(in the rows, 128 means zero)
The rows of T fall into several groups, and each row is roughly a mix of its group's hidden directions.
T (144 x 10):
0: 151 139 167 127 150 135 162 113 155 104
1: 113 139 166 143 101  91 146 136 123 100
2:  96  99 130 131 134 132 171 137  89 127
3: 105 155 155 123 144  94 143 137 122 168
4: 150 173 126 113  94 107 120 137 123  98
5:  72 130 145 145 147 118 143 118  99 120
6:  90 130 111 156  99 131 121 159 122 159
7: 123  82 135 112  94 139 151 120 120 159
8: 144 140 100 108 104 112 172 109 120 104
9: 127 135 167 103 108 126 147 124 173 147
10: 133 147 119  94 155 104 135 140 162 161
11: 115 142 118 113  91 141  89 116 147 160
12: 130 186 145 120 101 126 120 116 139 104
13: 167 121 161 108 134 135 144 164 131 104
14: 123 137 125 104 121 139 136 124 177 173
15: 132 115 118 128 172 123 118 146  86  97
16: 120 106 138 109 132  88 172 146 127 105
17: 168 141 138 129 111 135  90  90 138 138
18: 109 146 155 143  81 141 122 138 159 143
19: 122 125 152 140 116 135 126 164 101  79
20: 126 143 160 127 112  91 164 156 113 138
21: 144 183 105 118 118 137 126 149 107 108
22: 130 164 100 133 130 113 137  87 105 102
23:  97 139 127 158 123 123 176 111 102 119
24: 106 151 135 168  93 141  97 143 122 138
25: 112 101 148 117 112 160 129 119 177 138
26: 139 119 131 123 151 156 169  92 127  99
27: 152 157  94 117 139 139 166 133  98 125
28: 143 179 110 120 128 107 161 110 145 129
29:  77 101 102 108 126 127 123 114 107 145
30: 157 101  94 115 130 126 157 146 109  96
31: 106 134 125 132 137 143  88 171 159 140
32: 141 135  79 144 110 124  99  95 112 133
33: 118 113  77 150 150 153 123 136 126 100
34: 155 150  80 118 141 109 159 125 114 128
35: 144 127 173 126 141 129 172 117 141 103
36: 113 128 169 137 160 128 145  87 148 122
37: 122 134 106 157 145 116  90  95 154 148
38: 132 147 151 106 157 123  99 147 141  86
39: 138  85 125 153 113 132 167 118 152 146
40:  83 118 103 129 115 156 132 145 164 118
41: 113 157 133 127 128 118 137 118  65 134
42: 107 112  96  93 122 101 107 121  96 138
43: 106 175 123 104 130 103 117 119 147 156
44: 153 181 123 119 127 117 105 107 129 100
45: 120 174 123 141 101  99 116  97 131 144
46: 149 167  93 143 111 123 115 129 163 112
47: 121 167 166 131 104 134  92 128 145 119
48: 143 161 174 157 119 100 136 126 122 116
49: 145 126 131 113 100 103 143 171  92 134
50: 147 164 122 147 115  86 111  98 137 116
51: 134 143 136 137  89  87 111 117 129 164
52:  98 121 117 171  99 122  93 131 120 145
53: 145 133 145  96 172 131 150 139  96 115
54: 127 100 178 141 154 127 107 109 110 136
55: 148 169 102 140 117  99 161 107 135 131
56: 127 146 158 134  97  87 123 115 158 146
57: 129 143 107 168 105 147 145 121 105  92
58: 162 152 125 132 136  80 158 111 132 128
59: 135 143 115 116  86 137  97 104 155 154
60: 134 132 130  97 152 115 160  79 122 118
61: 157 140 170 108 143 124 136 160 117 100
62: 101 150 115 159 131 145 125 174 126 153
63: 119 151 141 132  94 153  78 115 123 138
64: 142 104 136 143 139 113 179 111  96 124
65: 114 104 118 123 117 113 113 119 187 147
66: 150 123 154 123 127 136  91 160 157 159
67: 145 140 123 140 151 116 142 126  78  91
68: 119 132 105 126 103 150 141 125 183 150
69: 181 145 135 138 117 108 138 117  92 125
70: 169 147 131 142 118 114 127 104  85 150
71: 128 143  97 115 185 147 137 146 120 127
72:  82  97 152 145 134 116 139 120 161 125
73:  73 126 129 126 112 106 112 150 156 122
74:  98 173 147 142 151 108 143 145 135 148
75: 113 107 187 116 127 133 119 145 138 104
76: 109 151 150 155 139 135 141 167 145  95
77:  94 131 136 155 155 107 112  99 104 152
78: 133 110 153 103  90 106 130 127 163 151
79: 155 137 110 160 101 162 164 134 128 125
80: 121 165 124 124 142 157 124 179 122 112
81: 140 142 149 106 102 114 125 153 140  78
82: 138 103 125 141 116 130  90 146  83 151
83: 138  99 110 121 139 177  97 117 127 149
84:  95 158 161 162 143 108 123 110 116 134
85: 131 164 159 137 138 160 109 162 109 131
86: 151 177 115 148 158 134 141 143 112 144
87: 149 138 107  94 134 155 164 161 131 133
88: 135 139 132 146  90 132 131 149  86  94
89: 165 154 145 103 165 139 151 140 134 140
90: 110 166 163 144 138 121 150 150 107 104
91: 108 101 152  82 111 146 127 155 133 117
92: 121 105 164 104 109 116 115  83 141 136
93:  97 143 136 125 116 115 103  91 151 164
94: 152 165 115 126 141 111 133 107  83 110
95: 112 101 137 156  95 126 143 130  84 144
96: 128 107 122 128  97 133 136  98 182 123
97: 124  81 143  92 150 133 127 145 150 109
98: 117  91 147 142 156 108  92 108 125 108
99: 147 144 100 121 118 122  81 164 143 123
100: 113  97 118 159 164 165 137 140 142 129
101: 101 166 143 166 115 151 108 144 130 119
102: 115 159 151 113 134 152 152 143 173 133
103: 116 140  95 128 144 166 152 152 156 108
104: 100  92 120 150 110 139 135 124 162 160
105: 169 117 134 115 114 107 149 142 115  84
106: 105 102 149  96 104 132 164 114 114 106
107: 134 127 113 164 144 105 150  86 101 135
108: 118 120  81 127  91 135 128 155 102 142
109:  90 143 117 140 131 112 116  74 124 123
110: 127 147  93 125 140 112 150 159 165 104
111: 106 152 136 135 140 143 142 133 187 119
112: 132 151 128  93 138 143 164 139 166 149
113: 139 111 120  97 128 110 119  90 118 172
114: 131 102 147 100 132 122 174 106 101 112
115: 177 121 116 109 136 121  95 108 112 105
116: 144  84 145  82 148 124 131 120 117 137
117: 138 122 115 124 110  89 112  85 108 101
118: 188 117 115  99 145 145 120 130 124 122
119: 123 113 157  96 116 115 127 135 176 152
120: 133 129 153 127 148 141 168  95 154 100
121:  91  98 133 140 133 136 125 108 108 173
122: 174 126 115 149 120 128 147 137  89 103
123: 108  88 154 107 143 151 109 154 146 118
124: 136 127 120 137  74  84 120 128 139 135
125: 164 141 142 154 126 136 124 135 156  82
126: 109 175 147 120 110 130 145 138  91 114
127: 104 127 115 148 114 116 128  72 119 153
128:  88 129 145 127 117 108 157 164 109 108
129: 146 162 115 105 118 123  97 100 149  99
130: 111 108 132 185 104 144 117 111 117 137
131:  66 134 140 150 124 127 122 125 154 138
132: 109 154 123 140 166  96 103 140 158 133
133: 137 142  97 174 147 117 162 121 110 124
134: 123 146 174 115 121  96 146 150  98 127
135: 125 133 136  97 153 115 153  86 147 101
136:  85 138 106 146 158 128 119 137 150  95
137: 159 140 141 148 104 127 177 119 132 103
138: 152 127 104 140 170 159 140 156 139 113
139:  85 104 129 145 130 139  88 138 119 155
140: 128  98  94  92 120 120 100 114 106 107
141: 164 122  91 121 116 150 127 136  85 120
142: 127 116  89 158 124 132 179 120 121 121
143: 133 104  78 138 116 107 102 112 128 154

One row of each group comes first, with its name. Which group is each row after those in?
 83 133 135 128 139 149 100 119 152 163 : Q
134 122 135 114 151 117 163 124 100  79 : R
 96 102 165 148 104 114 143 148 107 133 : K
125 153 158 128  81 125 119 138 125 165 : D

140 145 146 128 165 120 107 164  91 136 : R
143 139 171 124 111 109 141 139  89 102 : D
126 132 122 141 168 133  96 114  83 146 : D
142 132  90 125 121 146  90 166 122 146 : K
159 169 134 119 147 126 115 159 122  96 : R
134 118 148 125 135 119  88 171 104 154 : K
111 134 144 143  89 147 160 157 125 157 : R
136 157 137 122 155 153 172 131 119  97 : D
145 143 102 149 117  89 131 135  90 105 : D
151 149  95 110 114 124 142 159 113  91 : Q
132 155 125 125 157 133 142 169 157  96 : Q
101 140 163  92 135 117  95 112 110 116 : R
150 146 105 152 150 103 122  82 123 116 : R
149 174  93 126 119 123 137 152 125 156 : K
